In the data rows, 50 means zero.
In each game, the first row plays the second. By how much does the first row win? 15 means about a draw, 30 a big win and 0 a big loss. Wins can go round in a circle. Each row has two weighted sums of its numbers, A and B, taken from their middle values. A row wins by its A times the other's B, less its B times the other's A.
ndarray[57 63 33 60 65 43 43 56 46 38 54 69 47 69 43 46 36 60 20 56 56]
ndarray[39 42 51 33 30 67 29 41 51 53 46 13 45 36 57 53 22 46 69 63 21] ~ 15
ndarray[56 48 53 43 25 63 43 48 41 62 37 36 29 49 52 54 48 38 55 63 42]
ndarray[46 65 38 56 55 46 43 55 63 55 36 45 50 61 59 53 45 62 33 49 50] ~ 18
ndarray[35 71 36 42 47 63 69 35 56 69 41 51 64 42 56 43 53 57 59 38 52]
ndarray[60 42 70 28 53 55 34 71 41 33 63 54 37 51 63 72 48 40 54 79 56] ~ 12
ndarray[43 61 41 67 60 25 45 57 64 49 54 62 58 61 48 27 43 62 38 32 52]
ndarray[47 31 62 47 65 30 34 41 28 39 89 50 23 49 50 82 51 24 52 65 53] ~ 14
ndarray[43 41 82 39 52 37 66 50 55 55 42 50 32 55 49 59 69 53 63 43 63]
ndarray[70 39 64 28 34 57 43 32 41 22 74 45 54 52 58 56 52 43 72 51 44] ~ 21
ndarray[36 40 65 49 52 36 48 47 25 47 59 70 41 77 48 77 71 17 67 65 49]
ndarray[58 57 34 66 62 34 51 73 43 61 50 68 42 45 42 52 45 50 21 76 50] ~ 7
ndarray[43 43 66 27 59 60 28 72 44 47 43 54 51 56 77 47 61 44 58 59 48]
ndarray[51 55 57 52 55 21 68 60 68 64 37 62 63 62 50 36 63 52 33 31 58] ~ 21
ndarray[54 69 49 60 55 51 48 57 33 70 28 72 56 57 29 63 71 43 25 48 57]
ndarray[50 42 49 57 59 50 52 68 32 54 62 55 35 72 55 62 59 30 41 68 40] ~ 14
ndarray[47 50 49 69 48 36 60 59 58 68 58 58 45 53 50 44 37 66 32 39 62]
ndarray[45 46 59 35 45 57 47 42 39 32 49 45 39 56 55 59 49 29 54 60 54] ~ 15
ndarray[68 38 57 36 53 55 45 38 42 50 57 50 36 53 52 54 30 37 59 56 57]
ndarray[57 45 42 59 65 51 28 80 19 45 57 64 31 45 56 64 42 46 30 69 51] ~ 16
ndarray[61 58 37 76 67 28 44 58 46 42 69 81 49 47 43 23 36 65 30 42 50]
ndarray[53 47 37 54 54 53 25 61 37 31 57 51 33 46 47 64 46 48 53 63 36] ~ 17
ndarray[56 39 81 49 50 47 40 47 27 43 55 52 36 64 49 69 72 16 46 63 52]
ndarray[47 57 43 69 53 38 47 65 54 51 54 67 61 43 45 36 50 56 32 43 39] ~ 16
ndarray[37 45 46 46 44 61 55 45 64 66 50 48 58 46 54 51 56 56 62 48 51]
ndarray[49 27 57 41 56 35 36 66 45 45 64 36 47 27 39 67 45 37 62 54 49] ~ 17
ndarray[35 33 82 28 50 45 37 54 49 19 66 30 48 44 43 54 74 44 59 51 35]
ndarray[48 28 57 31 67 37 43 42 39 24 65 43 38 57 55 62 78 36 63 70 45] ~ 14
ndarray[38 51 34 58 80 46 49 80 38 56 53 65 47 66 46 67 52 44 18 44 50]
ndarray[30 58 57 59 52 33 61 60 65 55 43 46 55 45 57 41 70 61 41 31 55] ~ 16
ndarray[48 43 41 57 63 42 47 60 32 49 66 49 38 58 40 70 64 46 24 44 41]
ndarray[51 67 47 64 51 55 69 51 49 69 49 60 63 69 45 55 69 47 38 37 55] ~ 21
ndarray[57 68 47 58 52 39 63 54 58 51 31 51 68 45 48 45 42 56 38 22 57]
ndarray[53 66 54 62 63 53 72 55 54 71 32 39 61 29 51 44 55 63 48 45 54] ~ 14
ndarray[45 33 62 35 49 55 37 50 37 31 66 44 31 30 48 66 38 27 52 80 51]
ndarray[45 10 59 20 61 51 24 64 24 19 75 31 50 31 58 76 77 29 51 52 52] ~ 15
ndarray[45 47 57 51 39 56 74 45 63 59 39 50 45 37 60 43 50 54 66 48 55]
ndarray[48 33 74 35 48 45 59 35 61 54 69 27 57 30 64 56 54 36 68 56 51] ~ 14
ndarray[52 50 41 56 73 59 42 49 26 54 56 49 36 65 36 79 57 39 33 63 36]
ndarray[57 35 64 44 79 41 44 46 20 36 75 67 33 65 48 81 61 14 59 68 35] ~ 9
ndarray[50 60 57 44 49 60 56 55 60 62 59 41 41 37 60 47 50 56 64 52 55]
ndarray[58 59 46 46 53 45 57 57 54 52 32 50 35 45 52 39 57 57 61 55 52] ~ 24
ndarray[62 45 60 29 42 42 43 57 36 35 47 44 52 51 65 39 75 45 64 59 50]
ndarray[34 51 54 34 52 54 69 49 66 61 28 41 52 49 47 45 53 56 54 34 62] ~ 11
ndarray[50 55 34 47 46 41 60 33 59 68 46 36 50 46 50 47 52 54 59 59 58]
ndarray[32 50 25 55 35 54 67 33 56 54 46 52 63 61 32 42 44 57 47 29 56] ~ 17
ndarray[59 52 60 49 63 33 33 58 54 45 43 49 46 41 64 49 58 53 51 48 63]
ndarray[58 45 56 37 34 39 53 45 60 43 45 61 44 44 65 43 59 50 65 60 65] ~ 17
ndarray[35 60 55 52 37 51 57 53 69 55 66 41 68 46 44 38 49 68 58 31 44]
ndarray[47 33 68 26 45 57 52 50 48 16 46 53 26 46 73 55 66 36 58 62 43] ~ 16
ndarray[51 55 27 65 49 32 62 56 54 39 47 61 47 61 22 48 45 63 42 25 59]
ndarray[48 48 83 52 42 52 63 45 30 58 63 63 54 85 40 54 97 19 49 61 75] ~ 11
ndarray[38 29 74 13 43 68 14 75 54 38 46 35 39 29 60 60 53 36 72 56 49]
ndarray[49 49 40 49 66 42 36 64 37 52 61 57 35 68 42 65 47 53 30 59 46] ~ 15
ndarray[65 66 37 54 41 61 68 43 48 71 46 46 62 45 52 47 40 59 48 45 56]
ndarray[58 75 48 72 59 35 57 51 49 52 66 68 60 80 49 48 51 55 46 37 53] ~ 14
ndarray[34 44 37 53 39 71 57 30 46 37 47 54 61 46 35 50 47 45 57 55 63]
ndarray[41 40 35 52 16 58 52 40 65 64 36 54 51 45 41 35 38 56 53 48 30] ~ 14
ndarray[54 37 56 38 56 35 41 55 58 31 57 60 45 55 56 49 85 41 58 67 46]
ndarray[53 51 63 63 49 46 60 55 53 63 40 55 60 46 39 38 46 52 39 21 43] ~ 18
ndarray[37 49 38 54 40 62 59 45 50 46 41 51 62 53 29 57 54 45 54 53 37]
ndarray[47 65 42 70 51 42 60 68 46 47 57 62 82 62 51 34 46 60 37 20 57] ~ 18
ndarray[46 59 42 62 36 50 62 28 51 58 36 45 64 49 42 46 43 56 57 38 42]
ndarray[59 62 50 72 59 51 66 71 42 57 44 65 53 73 46 66 55 51 40 52 53] ~ 20
ndarray[50 56 48 58 58 39 47 58 64 48 61 45 47 58 54 52 35 63 49 35 52]
ndarray[33 67 23 72 48 56 52 43 69 58 36 56 59 54 26 29 24 75 54 32 30] ~ 7
ndarray[56 60 47 66 75 27 34 68 59 43 67 74 41 62 63 25 49 62 33 47 75]
ndarray[40 61 62 41 49 52 82 29 61 61 44 47 52 59 34 49 51 66 46 36 68] ~ 21
ndarray[47 37 64 25 36 51 44 45 73 39 38 48 42 56 70 46 58 45 70 52 40]
ndarray[46 45 45 44 44 66 50 39 65 57 45 41 53 44 48 54 54 43 65 44 47] ~ 15
ndarray[62 60 43 60 61 36 46 55 54 42 67 74 54 46 60 25 52 61 43 43 55]
ndarray[51 49 89 35 52 46 72 51 60 54 60 26 47 31 52 57 67 53 53 54 51] ~ 16
ndarray[67 27 82 11 69 51 21 58 32 25 71 61 29 54 75 61 51 25 64 75 55]
ndarray[57 61 31 62 57 46 52 60 52 51 51 62 66 57 36 36 40 74 44 39 44] ~ 13
ndarray[59 38 36 45 17 66 53 43 56 45 54 53 46 59 57 43 41 37 68 54 50]
ndarray[31 30 39 36 37 88 22 56 53 29 52 15 51 37 59 71 09 55 79 62 26] ~ 19
ndarray[67 45 62 62 73 51 41 63 13 72 30 63 52 69 27 83 89 16 20 67 35]
ndarray[53 59 33 67 62 42 62 54 63 61 44 55 69 42 44 41 48 54 27 38 55] ~ 17
ndarray[50 58 39 59 48 49 59 29 47 60 48 50 44 53 56 49 56 63 44 56 46]
ndarray[28 27 59 34 33 85 28 47 53 37 59 16 46 34 54 67 31 54 70 59 32] ~ 25
ndarray[46 62 50 54 49 40 61 49 66 58 32 65 63 44 53 34 53 66 62 39 43]
ndarray[55 61 22 70 57 50 33 59 63 36 39 72 57 68 58 30 27 74 50 39 57] ~ 11
ndarray[55 36 35 39 20 58 39 48 41 47 44 48 47 53 64 39 62 48 66 62 45]
ndarray[45 62 38 45 49 47 63 47 57 74 40 43 64 33 47 46 65 53 43 41 42] ~ 13
ndarray[34 60 46 64 64 55 51 47 56 69 42 52 49 52 39 45 45 55 47 49 38]
ndarray[69 56 49 62 53 36 63 55 62 50 39 64 59 63 44 39 45 61 49 26 43] ~ 15
ndarray[70 60 63 65 54 48 50 63 31 56 64 77 57 79 46 63 71 31 15 48 48]
ndarray[56 61 62 68 67 49 54 51 53 60 34 42 43 51 50 42 46 57 42 53 48] ~ 17
ndarray[40 32 33 39 26 79 46 38 48 47 32 27 58 49 47 54 02 60 72 63 32]
ndarray[63 56 64 58 41 40 62 50 61 45 43 62 62 57 54 36 59 70 44 41 41] ~ 15
ndarray[50 47 55 35 57 43 57 40 70 57 60 36 47 46 53 49 57 54 60 27 51]
ndarray[42 40 49 48 59 52 42 53 39 33 63 47 38 41 74 49 53 41 55 69 53] ~ 19
ndarray[54 69 35 55 52 51 59 41 63 46 41 52 62 39 44 44 55 65 42 30 48]
ndarray[45 61 42 75 66 43 49 64 17 71 46 56 47 64 35 75 65 20 18 64 44] ~ 14
ndarray[65 49 51 46 64 34 69 49 45 49 60 65 58 71 45 48 69 38 41 32 65]
ndarray[56 36 38 41 39 62 47 34 36 45 67 40 52 49 54 63 57 32 67 74 40] ~ 14
ndarray[38 35 66 61 54 40 55 49 44 48 55 58 45 63 42 63 65 30 56 52 38]
ndarray[51 65 46 64 39 47 58 39 57 65 40 52 68 58 48 37 47 64 39 40 52] ~ 14
ndarray[59 33 51 26 38 71 27 38 32 43 47 26 42 51 51 74 41 47 70 58 37]
ndarray[62 32 39 68 76 49 34 75 24 45 48 67 45 60 49 64 49 41 27 70 48] ~ 21
ndarray[62 67 69 55 46 44 60 45 68 56 33 46 70 66 39 38 54 61 45 28 53]
ndarray[61 63 36 73 54 49 58 51 49 55 34 65 59 56 47 51 43 52 42 61 53] ~ 14
ndarray[51 59 31 61 64 42 36 72 16 63 41 81 37 52 62 62 60 44 15 78 59]
ndarray[68 62 34 68 49 31 39 73 58 37 50 64 47 63 47 45 54 63 51 42 47] ~ 15
ndarray[38 25 65 32 51 43 43 51 44 34 53 32 25 41 45 52 56 35 67 47 58]
ndarray[55 41 72 33 52 47 53 38 58 42 61 36 53 23 56 50 47 45 56 42 55] ~ 15
ndarray[42 29 57 35 63 48 44 50 40 19 70 27 49 31 48 45 38 33 61 48 48]
ndarray[60 53 80 30 50 46 45 47 53 48 61 41 40 59 75 59 53 34 64 60 61] ~ 19
ndarray[51 62 54 53 53 57 68 42 53 66 29 50 69 58 41 47 51 58 57 35 53]
ndarray[43 57 46 51 54 69 60 39 61 56 43 34 46 48 50 36 27 62 56 44 55] ~ 13
ndarray[49 47 50 38 35 48 67 54 51 45 48 65 36 43 46 51 47 43 64 48 52]
ndarray[61 65 24 68 50 50 48 57 75 55 47 43 43 63 41 30 32 78 46 35 50] ~ 13
ndarray[54 69 60 59 36 56 65 52 76 82 41 43 66 50 51 32 48 66 59 43 51]
ndarray[53 51 67 33 50 57 43 45 57 47 69 23 39 26 62 56 38 48 61 59 33] ~ 12
ndarray[57 38 48 39 52 37 29 52 25 27 60 36 27 40 62 67 49 28 47 64 39]
ndarray[46 59 51 55 36 47 25 65 60 35 54 55 41 66 64 39 39 61 33 50 56] ~ 19
ndarray[49 54 31 65 35 52 43 62 57 47 42 60 47 40 49 57 35 61 28 56 51]
ndarray[68 50 56 40 45 54 55 28 68 53 48 44 48 51 50 50 35 61 68 55 43] ~ 11
ndarray[49 48 45 51 24 87 52 33 43 53 46 44 41 39 60 50 32 37 67 74 35]
ndarray[48 38 42 40 26 62 59 39 56 50 44 46 62 49 57 63 43 48 52 57 49] ~ 15
ndarray[46 67 61 68 39 63 66 48 61 72 35 43 56 56 44 50 55 58 42 34 50]
ndarray[53 30 69 26 53 57 50 50 50 58 56 46 46 40 54 59 56 36 61 47 43] ~ 14
ndarray[48 47 46 66 82 50 43 86 05 65 45 63 39 66 39 79 79 28 23 69 44]
ndarray[46 36 55 37 54 41 49 37 35 33 65 49 43 33 46 59 43 38 47 62 55] ~ 17
ndarray[47 56 58 54 38 51 69 43 62 69 46 42 54 36 45 47 54 53 57 53 50]
ndarray[45 52 42 68 88 34 24 71 43 42 47 55 34 54 53 38 46 63 30 61 53] ~ 13
ndarray[45 54 39 42 44 53 45 58 47 49 56 36 39 48 66 61 50 41 48 59 53]
ndarray[45 63 57 46 55 54 67 46 57 66 49 35 51 33 65 49 44 66 50 45 55] ~ 19
ndarray[53 33 45 36 24 62 36 54 62 36 58 56 34 46 55 42 54 44 70 61 32]
ndarray[49 62 44 58 73 30 46 70 52 37 64 60 37 59 60 43 46 55 26 55 49] ~ 19
ndarray[41 04 67 31 84 31 10 49 10 21 78 25 33 30 59 86 65 21 61 70 36]
ndarray[57 42 66 60 78 51 34 42 07 60 47 35 11 69 33 91 41 05 50 94 39] ~ 12
ndarray[40 69 47 68 45 53 61 43 54 62 48 48 60 64 53 39 55 62 50 45 48]
ndarray[51 50 37 56 38 54 66 37 54 75 34 33 52 44 35 43 40 54 61 45 51] ~ 15
ndarray[72 42 81 28 42 39 51 53 46 41 57 65 41 61 68 56 67 27 65 58 65]
ndarray[50 54 49 50 47 50 58 35 59 53 35 52 62 68 46 34 42 53 58 41 67] ~ 16
ndarray[44 65 38 63 50 45 50 53 52 48 31 47 46 53 61 55 39 63 56 40 40]
ndarray[56 36 64 38 35 37 56 36 36 44 74 41 48 49 33 77 69 30 66 44 55] ~ 10
ndarray[75 48 49 40 69 39 31 55 52 29 52 47 29 56 74 45 60 46 64 42 58]
ndarray[54 38 44 35 56 45 46 54 48 43 59 63 55 49 57 39 74 44 56 63 64] ~ 23
ndarray[46 55 48 62 40 41 66 31 60 54 44 46 59 38 47 46 52 56 62 43 60]
ndarray[42 45 62 42 52 60 53 41 62 41 45 35 42 34 52 40 55 54 65 52 58] ~ 15
ndarray[54 59 45 49 32 59 61 32 52 62 46 53 58 45 62 36 50 57 47 36 65]
ndarray[42 21 72 18 34 63 28 45 48 24 61 38 40 52 60 58 33 39 66 66 59] ~ 13
ndarray[44 48 62 40 44 59 57 53 65 60 63 23 58 36 40 52 60 44 59 44 39]
ndarray[45 67 38 59 56 31 52 53 61 54 53 65 70 50 44 26 38 67 34 37 44] ~ 21
ndarray[46 56 59 48 42 62 64 49 56 49 36 48 55 43 55 52 67 50 62 33 52]
ndarray[61 55 29 79 75 36 27 69 52 37 58 74 47 48 59 42 38 70 37 58 56] ~ 17
ndarray[57 66 37 66 56 28 65 49 67 51 45 56 62 56 40 43 37 66 50 43 65]
ndarray[46 45 38 51 23 56 44 49 58 52 57 58 52 53 55 37 39 58 73 53 48] ~ 14
ndarray[28 31 51 28 49 65 23 42 47 26 58 24 40 24 62 70 00 55 73 52 24]
ndarray[45 46 65 35 37 63 42 47 66 69 60 30 38 51 58 38 52 49 61 58 48] ~ 17
ndarray[58 48 56 43 52 52 58 41 55 48 51 57 49 56 57 46 58 47 65 56 57]
ndarray[61 54 65 68 49 33 68 49 61 57 66 72 47 63 48 36 69 48 50 29 50] ~ 14
ndarray[47 41 42 64 64 50 44 70 38 56 44 77 40 65 54 76 63 45 28 60 48]
ndarray[58 61 32 64 62 33 22 65 61 35 44 55 44 73 57 49 37 63 37 47 58] ~ 18
ndarray[59 63 37 65 64 40 50 73 54 35 45 60 54 55 50 60 54 48 34 67 48]
ndarray[53 57 49 45 52 62 54 42 59 61 44 44 48 41 47 38 50 52 62 48 38] ~ 17
ndarray[57 61 41 64 74 47 45 59 24 61 49 65 34 55 39 64 53 53 31 49 62]
ndarray[44 62 45 56 46 59 69 41 76 74 41 43 62 43 56 38 35 71 58 27 57] ~ 20
ndarray[52 71 33 55 46 31 61 33 68 58 48 47 72 54 44 45 45 55 47 27 71]
ndarray[59 54 51 56 51 37 53 48 56 62 52 33 43 39 47 44 44 56 48 50 52] ~ 15
ndarray[31 41 55 37 57 45 52 36 41 33 63 50 44 39 51 55 62 42 49 49 45]
ndarray[43 25 75 18 41 53 40 48 54 24 49 41 36 35 61 60 79 39 68 56 56] ~ 14
ndarray[52 62 60 32 47 63 59 43 74 56 48 28 53 37 53 39 49 54 60 41 42]
ndarray[40 36 64 42 62 38 55 57 59 51 53 58 47 57 70 45 63 51 58 54 65] ~ 18
ndarray[48 65 29 68 37 58 56 50 43 69 30 50 58 75 38 27 51 65 50 38 38]
ndarray[56 57 45 53 67 39 48 51 52 45 56 66 56 57 40 54 44 59 31 41 51] ~ 14
ndarray[46 23 62 31 55 60 32 54 38 21 72 23 36 30 57 63 65 34 67 68 37]
ndarray[51 54 56 47 21 45 58 51 44 47 47 49 56 41 49 64 54 30 51 59 54] ~ 16
ndarray[53 62 41 51 45 53 66 40 59 70 36 44 66 40 45 44 45 67 55 39 59]
ndarray[53 61 27 54 53 30 74 64 66 68 44 60 63 52 53 42 46 62 48 16 57] ~ 11
ndarray[63 29 67 28 41 41 44 61 53 32 57 48 36 53 73 44 67 39 56 61 31]
ndarray[65 45 51 63 70 58 41 72 32 50 44 61 35 68 24 69 49 39 26 73 59] ~ 15
ndarray[71 39 51 38 28 65 43 59 46 37 39 54 37 51 53 49 31 45 68 60 40]
ndarray[50 58 39 71 73 62 33 75 33 41 54 76 35 52 62 57 42 62 29 56 59] ~ 18
ndarray[56 56 39 65 56 34 60 58 50 51 58 63 52 69 46 60 56 45 38 29 52]
ndarray[45 64 38 62 45 50 52 52 60 40 42 45 71 50 39 34 36 65 43 31 58] ~ 16
ndarray[60 70 40 63 58 38 65 72 46 62 41 51 40 60 51 40 38 58 25 39 71]
ndarray[63 66 36 73 76 41 48 79 40 46 52 66 42 64 48 50 47 57 30 50 63] ~ 10
ndarray[51 38 63 44 31 44 56 41 44 53 68 56 37 73 54 71 72 24 63 58 53]
ndarray[56 64 59 69 53 53 55 76 49 62 43 58 57 54 41 53 55 44 31 44 39] ~ 17
ndarray[45 44 53 58 46 54 60 31 54 47 46 46 45 56 43 45 57 53 62 44 38]
ndarray[45 33 61 28 38 59 35 55 54 64 58 31 42 46 54 45 38 51 61 48 36] ~ 15
ndarray[46 23 74 32 53 59 40 51 39 47 67 33 44 31 50 63 55 27 59 56 58]
ndarray[44 53 22 74 63 52 32 57 53 50 47 60 56 61 68 35 43 66 39 47 68] ~ 13
ndarray[49 14 76 34 84 21 06 37 23 01 91 19 42 36 54 78 76 27 59 68 52]
ndarray[46 43 56 39 56 47 50 44 56 55 55 34 51 33 39 51 62 44 62 41 51] ~ 14
ndarray[52 35 40 35 26 78 38 46 45 48 50 33 39 56 63 49 34 46 75 61 24]
ndarray[55 55 58 51 46 45 70 40 51 63 41 24 40 30 39 46 57 59 57 30 55] ~ 11
ndarray[49 51 39 55 31 46 60 35 53 57 51 48 63 47 37 34 60 64 52 37 52]
ndarray[46 45 54 42 27 63 40 50 49 40 37 36 40 46 67 51 27 47 71 63 32] ~ 14
ndarray[45 55 28 65 48 37 66 54 66 61 36 55 62 55 34 26 38 67 37 37 62]
ndarray[45 44 47 50 43 63 59 40 48 62 45 36 52 51 47 46 47 46 51 54 40] ~ 14
ndarray[62 62 43 61 73 24 69 47 37 51 60 78 43 64 33 47 48 57 26 56 52]
ndarray[45 69 52 50 43 41 61 27 58 72 33 51 56 48 42 35 36 66 48 36 68] ~ 19
ndarray[52 00 93 20 63 38 13 51 38 26 83 31 35 24 61 74 82 19 60 66 56]
ndarray[41 55 48 58 40 56 66 34 61 65 29 56 79 51 34 58 56 52 50 37 58] ~ 13
ndarray[45 48 33 41 37 60 41 32 51 48 52 46 45 42 52 43 16 69 69 58 34]
ndarray[49 52 28 70 53 46 45 44 60 36 46 62 58 54 50 43 43 70 36 48 58] ~ 22
ndarray[47 49 43 57 77 51 44 78 32 59 43 64 30 56 55 68 58 39 20 67 46]
ndarray[44 74 55 52 55 49 58 37 56 76 36 40 60 48 48 30 46 64 56 42 58] ~ 21
ndarray[47 22 59 34 24 56 40 55 58 58 60 44 52 53 49 54 79 42 70 63 52]
ndarray[52 54 42 55 28 57 56 28 55 60 22 55 62 52 38 29 38 57 52 35 35] ~ 15
ndarray[43 62 28 72 45 61 51 69 47 59 33 67 67 56 43 49 60 47 29 52 50]
ndarray[50 42 66 29 47 39 50 61 52 32 45 32 26 41 58 71 36 47 72 55 49] ~ 19
ndarray[47 71 32 72 39 44 68 43 71 70 48 56 76 60 46 18 38 71 56 50 48]
ndarray[74 51 60 56 61 42 52 65 21 45 72 86 51 78 49 79 78 20 32 69 59] ~ 17
ndarray[45 52 47 48 29 80 50 38 51 54 38 31 42 36 62 33 34 62 69 62 23]
ndarray[64 48 43 75 62 33 35 62 56 43 53 66 48 51 47 30 38 65 46 50 48] ~ 16
ndarray[41 55 59 41 51 61 53 46 61 53 40 36 52 51 54 53 62 55 63 50 64]
ndarray[55 40 64 35 59 46 38 60 34 27 59 66 36 53 89 44 68 38 67 62 49] ~ 18
ndarray[55 59 41 56 55 33 55 64 63 55 47 67 68 51 55 43 38 63 43 24 67]
ndarray[44 52 42 67 99 57 27 76 16 58 38 82 33 67 43 95 57 30 12 85 50] ~ 17
ndarray[65 65 43 61 51 37 61 65 65 47 50 65 74 46 55 33 48 63 37 23 65]
ndarray[56 54 41 60 65 34 46 70 46 32 78 76 42 66 59 46 39 69 37 42 55] ~ 11
ndarray[64 69 34 58 47 47 58 47 57 56 43 54 55 44 35 51 52 63 43 32 41]
ndarray[36 56 68 37 53 50 58 30 64 53 50 20 51 46 48 54 56 55 62 61 38] ~ 11
ndarray[66 30 63 31 51 52 52 37 51 36 53 35 36 53 61 44 54 45 64 60 50]
ndarray[64 29 52 34 29 27 55 47 56 47 42 51 45 52 73 56 67 37 72 62 34] ~ 16
ndarray[29 34 42 35 22 85 36 45 56 51 42 30 49 48 45 45 21 59 59 70 38]
ndarray[49 27 62 36 46 46 19 54 21 27 78 38 35 39 56 76 63 21 53 78 52] ~ 15
ndarray[55 73 37 64 40 36 58 44 69 55 48 41 66 64 53 33 55 66 42 53 64]
ndarray[45 61 31 60 78 51 28 90 44 36 51 63 32 57 53 39 53 54 26 62 57] ~ 13
ndarray[49 40 39 44 68 51 36 42 36 34 55 52 37 55 51 60 51 42 65 58 38]
ndarray[57 06 88 27 67 50 20 59 28 22 74 38 39 36 51 64 61 18 64 72 56] ~ 14
ndarray[46 59 56 60 55 50 68 21 60 67 33 53 60 34 52 40 51 57 57 51 54]
ndarray[52 56 53 50 48 30 70 48 60 76 31 50 55 34 49 40 58 74 58 34 77] ~ 9
ndarray[46 37 46 48 29 59 54 34 60 60 43 39 41 47 36 42 30 55 61 59 44]
ndarray[60 69 47 67 66 39 32 69 36 44 43 78 37 50 62 44 35 58 26 67 52] ~ 11
ndarray[53 45 58 42 53 59 63 45 45 59 39 32 51 40 60 41 51 43 54 52 55]
ndarray[52 57 52 55 51 65 38 61 48 34 63 55 34 52 42 55 45 50 46 49 40] ~ 9
ndarray[54 42 73 31 38 47 46 32 57 44 53 49 52 48 59 62 52 46 67 55 59]
ndarray[49 66 53 64 54 27 63 42 57 47 56 57 70 67 46 34 46 51 47 33 66] ~ 9
ndarray[53 56 57 56 32 64 43 65 43 56 55 42 51 48 48 61 54 33 55 65 39]
ndarray[54 61 67 65 56 28 66 33 64 53 62 57 65 59 36 34 38 69 64 42 56] ~ 18
